In the data rows, 128 means zero.
Some points, each followed by its number:
c(204, 165, 127, 104, 172, 104, 142, 132) 0
c(146, 118, 134, 123, 132, 093, 126, 123) 1
c(140, 133, 128, 118, 106, 115, 125, 124) 2
c(111, 125, 137, 147, 113, 169, 120, 135) 3
c(100, 117, 133, 177, 130, 206, 077, 167) 4
c(131, 042, 140, 180, 147, 208, 098, 146) 5
c(100, 140, 140, 141, 115, 155, 131, 137) 6
c(139, 093, 128, 119, 122, 147, 107, 144) 7
c(093, 164, 116, 127, 145, 131, 175, 123) 8
c(099, 149, 124, 114, 126, 123, 146, 133) 9
c(117, 180, 107, 113, 110, 071, 174, 125) 10
c(139, 151, 111, 105, 100, 090, 135, 121) 11
c(114, 128, 142, 162, 109, 204, 085, 149) 12
c(166, 128, 123, 106, 131, 101, 146, 132) 13
c(117, 077, 152, 162, 144, 157, 117, 151) 14
c(121, 160, 112, 105, 114, 088, 153, 115) 15
c(088, 127, 128, 147, 140, 176, 114, 104) 16
c(097, 127, 130, 159, 124, 175, 106, 137) 17
Which five points above are nearest to each new point by angle, seen from the average point of the numbered points? Their numbers follow each, smallest number first.
c(163, 088, 142, 156, 154, 173, 100, 170) 4 5 7 12 14
c(110, 081, 136, 147, 133, 176, 110, 147) 3 4 5 14 17
c(130, 105, 166, 124, 143, 127, 141, 121) 0 1 7 13 14
c(114, 085, 187, 133, 159, 148, 142, 108) 1 5 7 14 16
c(113, 162, 110, 130, 106, 105, 140, 124) 2 9 10 11 15
c(125, 123, 121, 132, 122, 148, 110, 120) 5 7 12 16 17
c(101, 160, 104, 113, 142, 130, 166, 120) 8 9 10 11 15
c(146, 079, 164, 129, 132, 154, 089, 128) 4 5 7 12 14
c(135, 142, 120, 128, 108, 102, 126, 118) 1 2 10 11 15
c(121, 083, 124, 158, 125, 184, 090, 135) 4 5 12 14 17
c(113, 067, 135, 166, 157, 146, 096, 171) 4 5 7 14 17
c(117, 089, 156, 119, 135, 155, 135, 119) 3 5 7 14 16
c(104, 167, 110, 134, 125, 138, 126, 109) 8 9 10 15 16
c(085, 157, 113, 141, 144, 170, 103, 118) 4 6 12 16 17
c(115, 081, 191, 113, 150, 155, 139, 112) 3 5 7 14 16
c(070, 156, 125, 123, 127, 172, 101, 107) 3 6 12 16 17
c(119, 067, 146, 125, 162, 204, 107, 134) 4 5 7 12 14
c(124, 068, 159, 154, 121, 213, 080, 115) 3 4 5 12 14
c(143, 112, 147, 117, 171, 140, 144, 132) 0 1 7 13 14
